In the rows, zero is written as 128.
The same turns and mirrors carry the whole set onto itself, and each row onto the other rows of its family. Which rows share a family with each named row? Give them in list order.
These 35 rows form 7 families of 5 rows each.
fafo: [172 145 130 127 158 120 157 115 142 136 137 118 121 117 159 131 160 136
 164 105]
metu: [159 144 128 133 161 126 157 112 135 131 131 124 118 111 153 128 177 131
 165 105]
dorel: [158 144 118 162 151 118 115 138 119 126 130 127 143 134 135 131 158 110
 165 106]
momup: [149 161 133 155 141 113 144 126 123 171 117 136 136 140 102 126 179 121
 177 111]
bepop: [164 163 139 151 136 109 148 125 131 178 118 132 139 149 105 126 166 124
 179 111]
golo: [149 121 150 123 147 120 137 104 125 136 113 137 121 123 120 128 170 118
 138 140]
Mimo: [173 143 128 144 166 139 149 124 135 134 130 129 129 117 158 137 157 147
 173 113]
giras: [161 125 146 151 132 137 158 140 131 156  96 149 122 140 151 130 158 101
 161 139]
tezem: [150 152 139 153 142 117 161 139 124 172 116 133 119 151 102 120 176 132
 180 110]
Nak: [160 154 136 152 141 122 153 135 126 182 112 145 136 139 111 130 162 137
 189 127]
sina: [168 148 131 162 160 115 118 139 120 139 123 135 157 142 130 127 144 126
 175 119]
bugak: [161 125 153 118 161 118 143 108 128 144 116 138 131 119 130 128 155 141
 151 148]
zeze: [151 122 156 119 158 115 147 115 124 135 119 128 116 134 116 120 167 136
 141 137]
Lesob: [154 161 144 147 145 121 155 138 127 184 113 133 141 141 114 120 177 130
 175 120]
folo: [154 127 161 111 148 119 139 109 123 134 116 132 124 128 122 125 169 123
 142 138]
Fil: [162 157 133 156 126 125 155 133 129 171 115 131 122 151 101 136 171 130
 181 121]
linu: [163 148 133 154 147 120 114 144 116 122 128 126 145 145 131 130 156 111
 166 105]
Muf: [154 128 135 154 123 123 160 126 131 155  98 154 111 137 138 131 167  95
 171 129]
bidu: [160 127 144 113 145 116 146 113 129 135 125 123 114 125 122 130 162 138
 145 146]
Gisol: [168 127 151 148 127 117 162 117 137 142  97 147 115 152 137 128 155  99
 164 139]
pip: [168 153 124 154 148  99 124 142 121 131 131 121 145 149 124 123 148 118
 172 117]
bufaf: [165 127 138 145 117 123 160 130 135 163 102 148 110 143 138 136 151 102
 168 133]
Gamo: [163 145 132 160 155 125 115 150 117 138 123 125 156 144 136 127 152 115
 159 119]
fulu: [159 141 132 162 156 112 122 146 115 124 127 125 141 154 124 121 153 119
 163 108]
Tizo: [177 150 131 146 156 135 153 116 140 121 132 115 122 130 152 137 166 137
 167 104]
gelon: [163 140 131 144 163 134 161 129 134 125 130 120 110 128 153 128 169 139
 167  99]
meno: [155 129 160 118 157 125 139 117 126 147 114 130 136 127 127 123 167 130
 136 146]
diseb: [171 147 122 158 144 120 115 139 125 133 134 121 144 141 131 137 145 120
 163 106]
sidi: [162 148 132 128 157 133 157 125 133 129 134 120 115 116 157 132 173 134
 170 101]
Nonem: [151 163 142 143 135 113 151 135 122 172 118 134 131 144 103 124 178 124
 183 110]
nono: [165 147 132 136 165 138 160 133 137 143 128 120 127 117 166 127 171 136
 166 110]
Surep: [158 118 148 155 132 127 161 134 129 142  96 148 107 153 137 128 159 103
 162 128]
lubug: [159 126 146 147 120 132 159 132 129 148  98 151 109 143 142 135 162  96
 169 129]
Mil: [167 122 150 153 135 132 156 123 132 154  92 160 124 141 141 137 150 113
 169 143]
Ruli: [165 124 157 119 143 121 139 101 134 142 116 131 123 131 123 134 158 126
 136 139]

Same family as Gisol: Fil, bidu, pip, Tizo
Same family as diseb: fafo, bepop, bufaf, Ruli
Same family as zeze: tezem, fulu, gelon, Surep
Same family as Muf: metu, dorel, momup, golo
Same family as bugak: Mimo, Nak, sina, Mil
Same family as linu: folo, sidi, Nonem, lubug

The same turns and mirrors carry the whole set onto itself, and each row onto the other rows of its family. Which rows share a family with each named row? Give them in list order.
These 32 rows form 4 families of 8 rows each.
Nug: [113 136 127 119 126 134 136 115  99 147]
fato: [124 144 146 108 130 142 142 134 141 138]
tubok: [140 126 125 136 126 121 143 139 148 109]
puve: [140 145 136 139 139 122 142 132 145 143]
lipu: [126 106 107 142 133 128 142 130 131 127]
feve: [116 102 129 129 128 134 137 104 128 121]
Vibo: [115 145 122 115 130 142 118 112 103 141]
sivar: [125 108 114 119 141 139 148 118 124 132]
Gos: [138 148 101 144 124 120 113 122 121 131]
zek: [138 134 118 132 130 124 125 136 155 107]
deri: [130 128 122 123 112 129 120 107  98 140]
rorod: [150 144 121 140 134 127 141 128 119 148]
fomo: [129 162 126 114 108 126 116 133 124 125]
tes: [148 153 130 127 108 133 113 129 131 138]
karim: [121 161 137 109 122 123 115 122 127 133]
rarov: [135 126 138 133 123 137 129 128 161 119]
rimu: [105 127 126 111 123 136 121 123 132 101]
nusaz: [119 137 116 122 131 136 142 109 114 155]
getur: [109 119 143 107 131 130 143 130 137 128]
geba: [130 127 101 143 127 121 120 117 110 111]
ven: [130 130 148 104 131 140 124 113 132 143]
tivi: [130 163 133 133 115 123 114 134 127 117]
kam: [128 131 128 130 124 115 115 143 145 105]
Nez: [103 120 116 120 120 141 114 131 123 111]
bugi: [149 149 130 132 136 117 145 121 131 143]
lepi: [124 127 147 101 136 134 133 138 137 132]
vuvu: [107 123 108 112 116 129 115 120 113 116]
muroz: [127 142  99 151 120 124 127 114 117 122]
bukev: [135 125 112 153 105 126 125 121 127 116]
Rogis: [114 126 138 124 111 137 102 127 125 114]
Ran: [123 107 120 138 148 132 144 119 130 128]
safi: [151 129 121 133 125 129 148 108 134 145]

Same family as kam: puve, lipu, Gos, karim, nusaz, getur, vuvu
Same family as feve: deri, tes, rarov, ven, bukev, Rogis, safi
Same family as Nug: zek, fomo, Nez, bugi, lepi, muroz, Ran

The same turns and mirrors carry the whole set onto itself, and each row onto the other rows of its family. Which rows share a family with each named row? Give them in list order.
These 32 rows form 4 families of 8 rows each.
gar: [137 137 140 105 133 126 124 117 104 128 114 106 130 142 123 169 133 149
 135 148 121]
leg: [116 133 127 149 150 127 137 117 103 137 141 115 115 127 129 136 142 106
 124 154 126]
kunu: [122  95 161 108 144 137 133 128 111 107 114 121 136 129 134 165 134 146
 143 139 129]
mokop: [150 137 132 126 115 128 121 123  93 120 126 125 141 142 121 132 123 128
 131 143 122]
komos: [119 139 155 141 158 139 146 139 130 120 123 125 117 141 121 138 131 132
 144 100 149]
Loz: [113 108 115 130 136 141 117 130 109 141 122 128 130 127 112 133 146 124
 109 135 142]
mez: [113 134 137 125 125 132 112 149 127 143 100 126 115 116 122 140 117 125
 123 130 123]
dalut: [124 119 141 131 139 133 153 146 138 108 161 111 121 135 121 150 116 123
 118 128 154]
lav: [148 142 150 119 118 130 116 140 109 122 106 115 129 141 134 159 124 128
 127 137 122]
Nodor: [102 126 112 132 131 137 158 112 124 141 119  97 127 123 114 139 113 141
 137 134 143]
ked: [109 126 115 114 111 131 163 113 124 123 128  99 118 124 120 130 119 131
 137 135 133]
vud: [109 130 125 145 132 126 161 105 104 128 116 117 122 128 134 132 149 126
 118 144 126]
gogep: [119 137 165 112 124 123 142 129 129 113 133 127 128 117 117 143 110 148
 118 130 165]
fope: [120 109 108 127 139 126 145 124 130 131 122 124 121 129 123 149 108 118
 160 117 148]
kar: [133 132 147 112 155 141 143 137 136 113 149  94 122 135 121 154 122 112
 140 124 145]
Razek: [138 130 138 125 122 123 131 118 115 123 125 105 132 132 141 170 135 148
 153 149 124]
pavo: [ 97 113 113 126 130 125 155 126 107 142 114 109 128 141 111 151 110 121
 148 122 126]
musi: [112 136 127 134 125 127 106 140 112 126 111 132 137 111 120 144 120 129
 114 132 116]
Gofib: [124 112 143 109 152 138 139 148  94 100 110 126 134 134 118 155 127 143
 121 148 120]
zef: [124 124 150 118 116 116 126 119 134 120 137 128 112 134 116 147 106 141
 113 132 160]
zam: [118 127 125 164 143 121 154 114 103 125 109 106 138 137 123 145 132 117
 130 139 151]
zuru: [105 108 167 125 170 130 128 121 114 122 116 128 143 130 140 143 122 133
 121 145 135]
per: [ 89 120 159 126 144 132 138 130 101 127 118 121 122 136  93 143 116 116
 139 109 137]
nevel: [ 94 118 153 146 139 127 139 131 112 115 123 115 121 125 110 143 113 114
 160 107 138]
sozun: [109 104 169 105 152 115 131 123 108 105 121 125 132 129 142 140 130 126
 127 148 128]
zim: [132 128 141 122 152 134 142 124 125  96 151  96 148 133 116 160 125 112
 133 127 134]
med: [125 123 148 113 139 116 161 160 130 115 148 114 145 130 135 143 124 132
 138 135 150]
Momuv: [114 146 142 144 156 137 154 130  98 129 137 122 128 111 127 144 142 110
 131 151 126]
tinu: [122 132 145 146 148 136 140 126 126 119 132 117 131 130  95 146 124 112
 147  97 127]
Neto: [124 134 128 121 135 136 125 137 109 143 126 146 135 107 128 144 135 117
 109 145 130]
goz: [137 117 170 104 131 109 147 127 124 120 112 130 117 126 107 129 133 141
 134 139 139]
nek: [125 112 177 118 138 121 152 115 127 127 126 125 132 133 123 129 106 139
 127 140 157]

Same family as zuru: mez, ked, Razek, zef, per, zim, Momuv
Same family as sozun: gar, leg, Nodor, gogep, kar, musi, nevel
Same family as mokop: komos, Loz, fope, Gofib, zam, med, goz
Same family as tinu: kunu, dalut, lav, vud, pavo, Neto, nek

The same turns and mirrors carry the whole set onto itself, and each row onto the other rows of its family. Which rows share a family with each named row? Give them in list order.
These 15 rows form 5 families of 3 rows each.
S: [113 118 127 110 107 129 115 122 132 119 132 118 121 123 158 125 136]
L: [137 143 105 135 125 121 135 131 103 150 107 121 120 141 126 108 144]
W: [123 118 115 107 116 130 112 113 125 127 135 125 121 129 163 127 137]
J: [119 117 112 119 116 130 115 120 132 120 134 119 121 115 161 131 145]
T: [127 143 112 144 118 122 138 143 113 140 103 112 121 128 122 108 149]
P: [143 118 146 133 128 120 144 120 133 117 141 135 131 101 139 139 141]
F: [137 137 136 132 121 115 126 146 125 141 130 136 140 153 100 114 123]
A: [150 136 111 146 140 118 125 140 119 147 133 140 139 144 107 126 139]
D: [120 143 136 132 143 131 117 133 118 101 139 140 109 162 133 137 141]
U: [115 143 140 136 139 131 119 140 124  95 137 134 109 154 131 137 144]
R: [134 136 126 153 126 118 129 157 134 132 127 127 140 129 100 124 141]
H: [141 120 159 119 120 118 143 116 129 121 142 139 130 116 137 131 127]
N: [127 143 123 129 112 120 137 139 109 143 103 116 120 144 120 101 137]
Y: [120 143 129 140 148 132 119 136 121  98 139 136 108 153 133 141 148]
E: [151 118 141 123 134 119 141 108 123 129 144 144 130 116 142 137 133]

Same family as F: A, R
Same family as E: P, H
Same family as S: W, J

The same turns and mirrors carry the whole set onto itself, and each row onto the other rows of its family. Which rows share a family with each named row? Give them in list order.
These 32 rows form 4 families of 8 rows each.
duno: [107 112 137 121 122 121 135 113  95 113 129 131 132  92]
lak: [114 111 147 121 107 129 139 111 147  90  91 143 116 109]
tunip: [ 95 106 145 145  96 106 128 110 135 114  95 124 120 111]
mur: [101 111 130 128 119 127 156 130 162 114  88 127 121 126]
Fumad: [102 126 135 125 148 122 162 112 119  92 119 149 139 108]
telik: [ 98 107 135 115 123 120 144 104  95 100 131 129 139 111]
Nuze: [101 113 107 138 111 130 162 127 110 110 124 142 135 130]
vigum: [ 77 101 117 136 129 131 173 120 119 114 122 143 145 102]
govol: [115 109 111 136 119 133 147 133 111 117 121 156 128 126]
rege: [108 108 137 125 117 129 139 116  96 103 135 133 117 107]
lebi: [110 111 129 124 113 108 162 128 159 124 102 128 115  97]
vunum: [102 102 150 127 104 134 137 102 153 102  94 145 121 112]
konu: [108 110 133 126 122 121 149 124  99 112 135 132 120  89]
bokeb: [ 88  90 129 132  96  97 135 118 142 114  97 119 127 111]
gite: [110 108 146 131 102 125 134 110 146 100  93 140 112 128]
sof: [109 110 118 144 117 121 144 131 100 115 126 144 120 127]
vutek: [ 89 110 134 117 149 123 167 110 113 102 117 147 146 113]
dag: [112 115 141 111 107 116 148 116 151  94  93 130 116 125]
Tibu: [104 111 131 116 125 110 169 124 161 121  94 129 124 110]
vofik: [109  82 138 111 130  98 138 114 152 119 103 136 120 110]
monib: [115 100 117 132 131 120 148 134 107 114 127 156 120 124]
pulut: [ 86  93 112 149 130 125 160 128 110 115 123 129 139 111]
gabik: [ 81  90 112 146 128 125 155 118 121 110 127 147 142  97]
zusug: [ 78  96 124 138 121 138 156 111 117 110 128 153 143 100]
Gevo: [ 95  99 132 149 102  97 129 119 137 116  87 135 129 106]
govi: [ 87  91 148 119 124 109 133 111 145 116  96 111 130 105]
Pada: [ 92 128 136 131 141 120 160 111 111 104 116 155 146 115]
nifik: [105 117 122 126 116 122 158 128 167 125 102 134 122 107]
nuvet: [ 97  91 142 110 133 101 129 107 150 121 105 129 132 103]
sizis: [105 112 137 119 147 134 161 115 109  92 122 132 133 115]
baz: [ 94 113 144 148 106 102 135 111 142 121  85 136 133 113]
tano: [ 92  81 136 111 127 105 150 112 154 122 101 126 129 102]

Same family as vigum: tunip, rege, gite, sof, vutek, Tibu, tano
Same family as mur: telik, Nuze, bokeb, dag, pulut, govi, sizis
Same family as lak: duno, Fumad, govol, gabik, Gevo, nifik, nuvet

The same turns and mirrors carry the whole set onto itself, and each row onto the other rows of its family. Which rows share a family with each named row? Give them in list order.
These 18 rows form 3 families of 6 rows each.
Goros: [126 169 155 145 115 145 127  97  96 135 118 136 144 100 144 142 133]
kedok: [126 160 156 154 109 151 124  94 101 122 116 138 144  97 123 130 137]
geg: [100 136 133 110 109 151 127 137 117 152 125  94 157 124 110 126 149]
lefe: [128 166 156 144 109 148 126  90  93 140 125 135 144 100 136 144 133]
pupi: [ 99 138 134 111 114 147 127 144 120 148 121  94 158 124 119 124 146]
gub: [119 157 161 154 114 144 123 102 102 118 124 137 146  96 139 126 126]
suvil: [113 129 142 106 110 157 119 143 130 148 126 101 151 133 132 125 144]
Bivun: [132 155 156 139 123 157 133  90  92 134 111 134 141  98 131 131 121]
Bav: [112 126 132 115 109 149 118 138 136 131 116 103 163 125 124 117 147]
nipu: [128 153 158 139 125 153 132  95  93 132 116 133 142  97 141 129 116]
Nifu: [124 164 159 144 113 144 124  95  94 138 130 134 144  99 146 142 127]
ranid: [129 150 160 137 121 157 131  88  91 137 122 132 141  96 133 131 116]
kas: [117 131 139 105 109 161 121 138 129 149 119 103 150 135 124 127 151]
Nor: [110 118 138 113 102 149 113 132 132 138 135 100 162 123 123 118 138]
kavi: [121 152 162 152 105 150 120  90  98 127 135 135 145  95 126 130 127]
Nufo: [ 97 134 137 110 111 147 125 140 117 152 132  93 158 123 118 124 142]
Mok: [115 127 142 104 105 161 118 135 127 153 130 101 150 133 123 127 146]
vuma: [116 123 132 113 100 156 116 126 131 140 123 102 162 124 108 122 150]

Same family as Mok: Goros, lefe, suvil, Nifu, kas
Same family as geg: pupi, Bivun, nipu, ranid, Nufo

